(in the rows, 128 means zero)
Turns in one plane each, and the order they were made in; the first pair answered:
turn S:
[128 134 131 131 141 146 101 139 105 140 119 166] |-> [126 129 142 125 111 146 152  94 134 156 144 135]
[156 126 139 136 125 124  99 108 111 126 137 126] |-> [148 143 130 135 111 119 127 109 129 117 148 102]
[109 146 119  97 121 123 155 124 134 134 135 123] |-> [115 143 118 100 139 123 115 143 111 131 117 150]
turn T:
[112 180 111 128 141 130 150 136 117 117 126 123] |-> [130 163  89 152 129 134 127 117 118 130 106 136]
[124 128 124 125 149 141 109 155 127 119 127 117] |-> [130 121 117 135 145 143 104 147 126 125 118 120]
[117 158 135 122 141 109 137 162 122  90 146  73] |-> [148 137  90 169 115 113 106 147 129  98 113  89]
[132 161  94 131 153 144 109 149 124 122 109 144] |-> [142 143 103 139 143 152  95 125 119 147 108 158]
turn N:
[ 89  96 143 151 159 111  92 164 152 110 131 119] |-> [ 87 121 106 167 142 116 108 157 170  98 123 105]
[101 169 130 134 155 162  90 129  82 135 110 163] |-> [ 99 113 165 103 167 126  92 163  81 120 123 125]
[143 158 105 136 177 136 141 130 115 106 123 101] |-> [141 156 113 131 184 148 134 122 105 116 124 120]
Pairs:
Each pair is two turns apart.
[124  88 134 142 130 139  58 156  91 125  74 151] |-> [113  65 148 114 123  99 108 178 122  96 104  79]	T, N
[146 110 106 147 113 123 141 128 133 142 129 139] |-> [141 129 106 147 124 136 136 128 123 145 130 158]	S, N
[153 101 120 146 128 131 109 118 120 140 115 143] |-> [140  93 144 116 132 114 144 133 135 124 140 106]	T, N
[108 109 150 101 142 119 128 136 121 128 131 129] |-> [111 127 116 117 133 113 136 149 132 110 123 113]	S, T
[116 111 139  98 159 126 131 129 130 118 143 119] |-> [134 117  91 133 134 122 128 122 148 109 125 108]	N, T
[113 103 170 112 133 144 103  82 103 173 120 158] |-> [103 178  90 132  96 124 162 108 154 113 115  90]	S, T
[124 135 143 132 118 137 153  97 139 141 146 131] |-> [110 160 134 122 147 141 126 140 117 118 129 151]	S, N
[128 131 131 162 137 174 117  81 105 161 139 133] |-> [104 121 160 111 167 139 138 142 102 126 165  89]	N, T
[158 107 133 139 131 105 103 116 136 139 124 122] |-> [158 126 119 149 126 113 112 106 139 142 121 126]	N, N
[141 112 101 160 108 114 115 151 145 111 110 118] |-> [139  79 154 139 119 126 117 113 138 146 131 136]	S, T
[160  57 131 141 114 100  99 131 131 123 103  97] |-> [157  62 150 147 103 123 121  80 139 157 121 119]	N, T
[151  73  98 125 132  99  71 175 113 117  83 141] |-> [152  84  95 145  66 118 151  73 171 148 113 113]	S, N
[133 143 110 127 130 120 133 133 138 110 113 117] |-> [131 132 137 121 148 133 114 128 118 132 116 147]	N, N
[128 123 113 115 140 110 128 168 132 104 128 109] |-> [126 161 104 136 143 143 118 135 122 126 118 157]	N, N
[145  70 126 158 116 138  94 115 118 160 110 157] |-> [123  59 172 106 132 114 127 135 123 149 141 122]	N, T
[116  67 169 131 157 100 129 110 114 158 139 142] |-> [103 126 103 132 159  76 150 172 128  95 124 100]	T, T
[131 123 156 101 135 113 132 143 119 126 136 127] |-> [141 104 149 115 131 116 116 138 116 132 125 136]	T, S
[129 115 135 136 116 124 116 137 159 117 114 135] |-> [120 115 153 120 125 124 123 136 155 119 125 135]	T, T
[145 108 104 146 122 112 121 145 133 107 112 107] |-> [146 125 120 148 134 140 102 122 111 134 108 154]	N, N
[137  96 124 155  99 139 118  78 131 161 129 150] |-> [133 133  89 165  88 137 140  84 150 136 124 131]	S, T
[124 121 153 115 148 131 129 138 121 113 158 118] |-> [143 119 105 156 130 130 107 142 129 106 128 117]	T, T
[131 163 150  89 161 129 129 142 135 124 144 114] |-> [141 134 150  91 153 112 124 151 141 115 140  96]	S, N
[127 106 126 127 138 115  83 161 113  74 122 126] |-> [131 150  95 153 122 138  89 134 119  82 109 140]	N, N
[118 122 114 161 118 114 127 120 148 131 109  79] |-> [115 107 157 141 129 123 134 101 137 154 131  91]	T, T
[158 126  88 177 106 152 100  86 121 176  91 144] |-> [ 93 170 176  83 159 140 172 121 114 158 158 118]	T, T
[ 89 183 154  86 148 143 158 119 102 130 158 154] |-> [105 181  84 112 139 110 146 172 119  74 127 107]	N, T
[122 149  97 143 116 111 111 148 129 108 100 159] |-> [119 127 137 126 129 118  97 134 109 133 111 187]	N, T
[107 119 158  91 162 112 159 130 123 108 144  98] |-> [119 175  87 143 148 141 144 119 129 102 106 119]	T, N
[134 113 122 138 155 106  90 165 110 109  94 132] |-> [146  87 135 145 107 108 141  94 150 140 120 100]	S, N
[136 111 145 142 153 141  96 154  96 127 155 137] |-> [133 105 160 137 136 143 137 120 123 137 178 116]	T, S
[120 112 108 131 132 106 148 138 139 105 130 103] |-> [132  81 126 139 123 116 128 106 134 132 129 125]	T, T
[146 187 125 143 170  93 112 127 111 100 138 128] |-> [159 151 141 146 174  92  86 119 100 120 128 145]	T, N
[109 130 151  99 156 119 124 159 130 106 142 126] |-> [131 103 145 121 152 125  88 144 120 125 124 151]	N, S
[159 132  79 154 116 136 164 113 159 137 100  97] |-> [164  94 136 142 127 151 147  82 135 178 112 132]	T, N
[160 123 134 119 118 107 122 133 134 119 134 103] |-> [164 146 110 133 114 115 119 130 129 118 124 114]	S, N
[108 161 136 107 157 169 165 115 126  97 117 152] |-> [114 157 108 111 161 151 148 148 127  73 100 134]	N, T
[139  75 127 124 115 117 123 106 146 144 117  93] |-> [116 127 113 103 143 105 133 160 133 106 117  83]	T, S
[ 85 170 118 130 132 126 154 158 115 129 133 115] |-> [ 98 168  95 156 127 136 128 151 108 133 113 135]	N, T
[137 124 100 141 118 116 148 124 166 102 150 128] |-> [143 129  89 147 127 115 127 138 153 100 137 143]	T, S
[103 193 130 118 170 139 129 160 147  88 126 151] |-> [130 144 134 137 171 145  74 153 128 111 101 183]	T, N
[121 124 104 116 146 124  99 156 117 132 113 144] |-> [118 114 127 105 150 132 101 143 107 146 123 152]	T, T
[105 175 135 105 171 142 123 138 128 126 126 160] |-> [107 149 127  95 161 114 142 165 143  99 131 111]	N, N
[113 176 131 120 137 132 156 128 121 127 147 143] |-> [116 148 155 108 149 131 137 129 110 136 149 151]	N, S
[117 151 126 131 150 161 124 114 122 153 139 185] |-> [107 128 130  99 165 117 130 183 126 110 145 131]	N, T
[153  92  89 163 120  95  98  97 123 123 112 121] |-> [143  85 126 147 113 102 130  69 128 147 138 115]	S, T
[149  62 142 136 102 114 115  94 149 144 120 110] |-> [126 183  84 153 113 149 131 101 148 121 108 139]	S, N
[138  96 153  84 136 101 144 156 125 120 137  80] |-> [147 101 118 109 135  99 112 179 117 106 107  90]	S, T
[126  88 152 103 146 101 127 152 114 120 145  98] |-> [139  70 140 117 138 100 110 145 117 125 131 102]	T, S
[105 196 115 111 172 163 127 129 123 141 114 179] |-> [109 168 113  95 189 127 113 189 122 104 108 145]	N, T
[137 143 103  97 136 130 121 172 135 112 154 117] |-> [164  91 105 126 107 138 102 124 143 147 146 133]	T, S
[104 155 153 114 150 165 140 113 113 142 132 153] |-> [103 123 141 103 138 124 164 147 140 105 142  86]	N, N
[141 115 125 138 102 140 138 112 125 138 135 128] |-> [130 148 120 136 121 151 130 129 112 133 130 148]	S, N
[132 140 126 106 135 117 100 144  98 101 105 144] |-> [147  94 147 108 100 111 135  99 130 120 130 111]	S, N
[ 98 107 165 115 130 116 164 125 137 112 152  90] |-> [104 144 112 148 157 134  96 165 103  97 106 142]	N, S
[136  71 155 108 125 125 113 131 107 155 139 135] |-> [137  97 104 120 120 105 124 170 127 110 127  93]	N, S
[131 105 119 133 124 102 134 138 143 112 134  84] |-> [136 134  88 158 127 117 113 143 133 115 113 107]	S, N
[124 119 144 114 141 132 124 122 116 132 130 141] |-> [128 116 121 121 133 114 130 138 129 112 123 114]	N, T
[121 142 115 161 129 156 104  73 112 166 120 167] |-> [ 92 135 146 110 122 113 181 100 146 131 165  83]	N, S
[121 130 140 127 103 129 176  69 156 148 139 110] |-> [112 174  99 125 159 122 108 168 104  95  99 144]	T, S
[ 99 174 136 107 136 145 166 132 122 121 153 132] |-> [114 174 124 127 147 161 119 128 104 129 127 167]	T, N
[129 140 128 120 121 125 149 125 143 130 129 105] |-> [140 126 123 130 134 130 108 141 117 134 111 132]	S, T
[114 152 161 107 148 141 149 119 122 136 153 137] |-> [125 172 111 125 146 134 127 155 121 106 129 133]	S, T
[117 116 162 134  86 167 144  77 157 190 129 154] |-> [ 85 203 142 114 129 176 139 138 131 152 118 178]	S, N
[138  99 152 109 127 113 117 153 128 142 143 116] |-> [138 109 122 122 122 106 110 171 134 125 132 106]	T, T
[142 157 115 178 111 155 119 105 117 140 108 196] |-> [106 127 192  99 162 124 130 166  93 119 143 167]	N, T
[132 132 117 143 133 149 161 122 140 116 133 108] |-> [137 131 104 155 140 148 128 140 122 116 117 128]	T, S
[124 139 164 112 132 124 169 118 156 101 133 118] |-> [134 158 140 125 154 139 120 148 124  92 106 160]	N, S
[176 126  79 151 136 131  92 112 153  71 122 158] |-> [163 106 152 113 162 146  89  89 127 109 150 191]	N, T
